[ -5 -27   4  15  25 -23  38] | -5, 38

[760 609 862 188 296] | 760, 296

[[294 122 499 837]
 [770 672 777 686]] | 294, 686

[5792 7934 6429 2534 8357 6691 6096] | 5792, 6096

[[ 26  12   6 -12  15  -3  29]
 [ 32  18  11 -28  26 -13  30]
 [-23   2  10  33 -10  18  -5]] | 26, -5

[6066 5622 7967 7680 8655 1549] | 6066, 1549

[[774 528  48 482 525]
 [ 90 276 666 303 282]] | 774, 282

[[841 773 576 516 508 430]
 [472 699 745 220 492 557]] | 841, 557

[[26 56 66 20 32]
 [46 74 79 66 24]
 [20 41 94 21 36]] | 26, 36

[[3 7 3 4 4 8 6]
 [4 7 1 3 5 6 6]
 [3 4 5 6 5 4 3]] | 3, 3
---
[8857 9474 4850 1407] --> 8857, 1407

[[1 8 3 7 3]
 [6 5 5 8 9]
 [7 7 3 6 8]] --> 1, 8

[-340  703 -840 -322] --> -340, -322

[6581 8937 9515 2937 3822 8051 1958] --> 6581, 1958

[  0  31 -47 -15 -41] --> 0, -41

[[ 516 -166  725  610]
 [ 556 -159  -65  185]
 [-528  347  356  135]] --> 516, 135

[[2087 9713 6260 6023]
 [3143 3296 1749 2795]] --> 2087, 2795
---
[[ 565    3 -112 -811 -259  102]
 [-395  411  215 -255  391  424]] Answer: 411

[[-326  593 -287 -624 -632]
 [ 280  -43 -613  451  101]
 [ 261 -592 -187  673  693]] Answer: -43

[[ 225 -143   98   96  346]
 [-463  654  -30  673 -731]
 [-104 -510 -358  586 -111]] Answer: 654

[[-612  305 -174 -344   -3]
 [ -97 -473  210  164  -13]
 [  92   50   19   27   20]] Answer: -473

[[ 723   81  248 -706 -200 -366]
 [ 559   22  107  412  680 -167]] Answer: 22

[[ 430 -379  728  -84  386 -615 -227]
 [-244  651  374 -447 -653  439 -349]] Answer: 651

[[ 507  182  236  261  542]
 [-719   80   -8  488 -228]
 [-255 -285 -251  178 -696]] Answer: 80

[[-623 -487  792  -43  -48  420]
 [ -72   64  -84   27  -31  -40]
 [  26    6    8  -23   -3   13]] Answer: 64
---
Q:
array([[ -60, -854, -309,  594,  711],
       [ 111, -531, -107, -424, -129]])
A: -309

Q: array([-323,  -40, -252,  472,  744])
A: -252

Q: array([-405,  775,  -71,   51,  313])
A: -71

Q: array([  57, -749,  218, -132,  347])
A: 218

Q:
array([[ -48,  452,  -42, -204, -112],
       [-172, -193,  704,  442,  -89]])
A: -42

Q: array([ 269, -665, -158,   68, -287])
A: -158

Q:
array([[  52,   24, -355, -114,  -93],
       [-498,  199,  211,  191, -416],
       [ 145,   59, -851, -268, -227]])
A: -355

Q:
array([[ -25, -124, -379,    5, -211],
       [ -39,  -12,  -38,    1,  -75],
       [ 138, -655, -236,  168,    3]])
A: -379

Q: array([ 695,  -26, -853,  339,  805])
A: -853
---
-200 -399 -201  620 -581  864 -277
 328 -394 -696  653  610  479    9
→ 610

 281 -801 -190  638  382 → -190

 240 -431  599  798 → -431

-311  805  -82  359 → 805

-349  710  372   79 → 710

-239 -179  251 -278  -20  366   46
 266  -13 -168   95 -702 -660 -480
→ -702

 453  205 -297 -750 → 205

-276  153 -282 -389  313 -671 -185 → 313

-464  661  692  492  373    6   51
-194 -194  757 -144  778 -257  733
 235 -369 -631  637  277  200  749
→ 277
---
[[180.16, -164.17, 209.02, -42.26], [144.20, -211.60, 179.16, 108.38], [102.32, -162.33, 23.90, -135.61]] → 179.16
[[-0.125, 0.080, 0.128, -0.078, -0.068, 0.061], [0.030, -0.108, 0.009, -0.161, 0.077, -0.080]] → -0.068
[[-1.41, -0.74, -0.66, -0.64, -1.35, 0.06], [-1.86, 1.34, 1.34, 1.42, 0.72, 1.27]] → -1.35
[[0.2, -0.2, -0.5, 2.1, -2.1, -0.9], [-1.5, -1.5, 0.1, -1.8, -0.3, -1.0]] → -2.1
[[2.0, 2.1, -1.2, 1.0, -1.2, 0.8], [-0.3, -0.6, 0.1, 2.2, -0.5, 0.7]] → -1.2
[[0.00, -0.04, -0.04, -0.02, -0.10, -0.08], [0.17, -0.02, -0.05, -0.12, -0.11, -0.07]] → -0.10
[[0.14, 0.24, -0.06, -0.05, -0.12, 0.23], [-0.06, -0.11, 0.14, 0.23, -0.15, 0.11], [0.08, 0.19, -0.03, -0.12, -0.10, 0.16]] → -0.15
---
245	-83	-234	87	699	-711	-613 → 699, -711

594	-230	29	-219	-328	-463	359
733	-217	48	243	-385	-196	368
→ 733, -463

11	-479	827	661	-33	524 → 827, -479

-21	-608	771	-76	-564	-353	-550 → 771, -608

-457	715	-123	-66
-857	-336	-498	147
→ 715, -857

125	-225	-31	-18	-792	-145 → 125, -792

-797	513	651	24	477	-738	-49 → 651, -797

-190	211	-29	-589	-71	-225	239
-206	-20	-633	-319	77	37	-53
→ 239, -633

-215	-195	-401	-807 → -195, -807

10	163	52	241	-77
-32	375	177	300	328
-71	659	53	11	92
→ 659, -77
---
5357  2825  2430  6647  8774 ==> 2430

5  2  4  2  7  2  5
6  9  7  7  5  7  5
==> 5

-40  -12   -5   27
-18  -21   21   20
 20   33   -4  -14
==> 33

101  142   94    2  165  210 ==> 2

4208  2392  5316  7785  3883 ==> 5316

929  599  622  717  819  917
405  931  164  654  653  672
617  576  743  649  532  443
==> 649

 560   -93  -210  -511
 566   -93  -213  -509
==> -93
---
-468 -648 -276  821 => -276
-612  226 -248   75  429  213 => 429
-110  167  667  417  547 => 417
 -29  850 -108  175 => -108
 213 -365  352 -392  715 -292 => 715
-153   64 -751  430 -464 => 430
---
array([[3, 4, 7, 4, 4, 4, 7],
       [1, 5, 6, 4, 4, 4, 5]]) | 7

array([[ 51,   7,   5,  30,   6],
       [ 10,  10,  22,  26, 197]]) | 6

array([[114, 212, 126, 111,  56,  40],
       [100,  36, 115, 108, 132, 221]]) | 40

array([[468, 940, 204, 624, 922, 899, 809],
       [456, 928, 210, 613, 914, 911, 810]]) | 809

array([[148, 277, 395, 389],
       [334, 615, 415, 801]]) | 389

array([[-21, -14, -35, -31,  -4],
       [ -9, -11,  28,  -9,   2]]) | -4
---
-598  771 -139 -727 -454 -530 -> -139
-322 -166  503  345 -703 -734 -359 -> 503
 216  848 -317 -731 -330  554  293 -> -317
 294 -245 -298  771 -> -298
-250  620  210 -172  290 -280  579 -> 210
-406  452 -612  270 -459 -124 -> -612
-702 -590  509 -428  383 -598  484 -> 509
-480 -147  795  442  458  -23 -> 795
 140 -357 -649 -149    7 -811 -> -649
 280  653  310  144 -124  397  107 -> 310
---
-107 -451  -62 -580 -173   60 -483
  77 -498  -11 -649  -43  -25 -100
-125 -252  -90 -532  -90   99 -485
>> 99, -649

-288 -307  176   -1  381  576  650 >> 650, -307

  34 -399  381 -228
-841 -151 -461 -339
>> 381, -841

-690 -126 -778  397 -359 >> 397, -778

  80   30  338 -591 -640 >> 338, -640

140 264  45 835 >> 835, 45

 270  177  466 -455 -561   47 -228
 116  151 -425  528  445   86 -325
 132  382 -535  718  476  360 -333
>> 718, -561

-379   44 -727  547 >> 547, -727

-355  619 -437 -155 >> 619, -437
---
[[-597, 562, -29, -104], [-597, 680, 63, -113]] | -597
[-374, 278, -53, -229, 856, -612] | 856
[-34, -161, -767, 143, -321, 273] | -321
[[-504, -274, -643, 304, -338, 20], [353, -354, 388, -457, -217, -107], [552, 193, 502, -454, 90, -306]] | -338
[281, -289, 412, 701, 843, -49] | 843
[[-94, 528, 374, -544], [502, -267, -449, -754], [-452, 569, -583, -395]] | 502
[[-404, -127, -108, 283, 660, 348, 443], [-317, 78, 99, -216, -295, 413, -138]] | 660
[[1, 211, 21, 778], [10, 581, 211, 91], [437, 7, 98, 16]] | 10
---
 731 -117  226  501 -169  633  601
 437 -155 -766  661 -575 -195  143
 -43 -119   44 -118  513   21 -230
-> -155

 113 -107  -79  -44
 641  243    3   50
  36  334 -311 -342
-> 243

 152 -230 -389 -186   94  191
 592 -359 -708 -291 -735 -630
 -55 -126 -326  445  586  396
-> -359

 146  110  129 -660 -183
 -84  371 -131  355 -301
  71 -471  124 -486 -201
-> 371

 635  -20  -52  447 -494
 749   56  665  674 -448
 624 -838 -782 -171 -274
-> 56

 151 -279  192   -1  -94
  82 -341  124  -69  549
  78 -262  -21  733  -39
-> -341
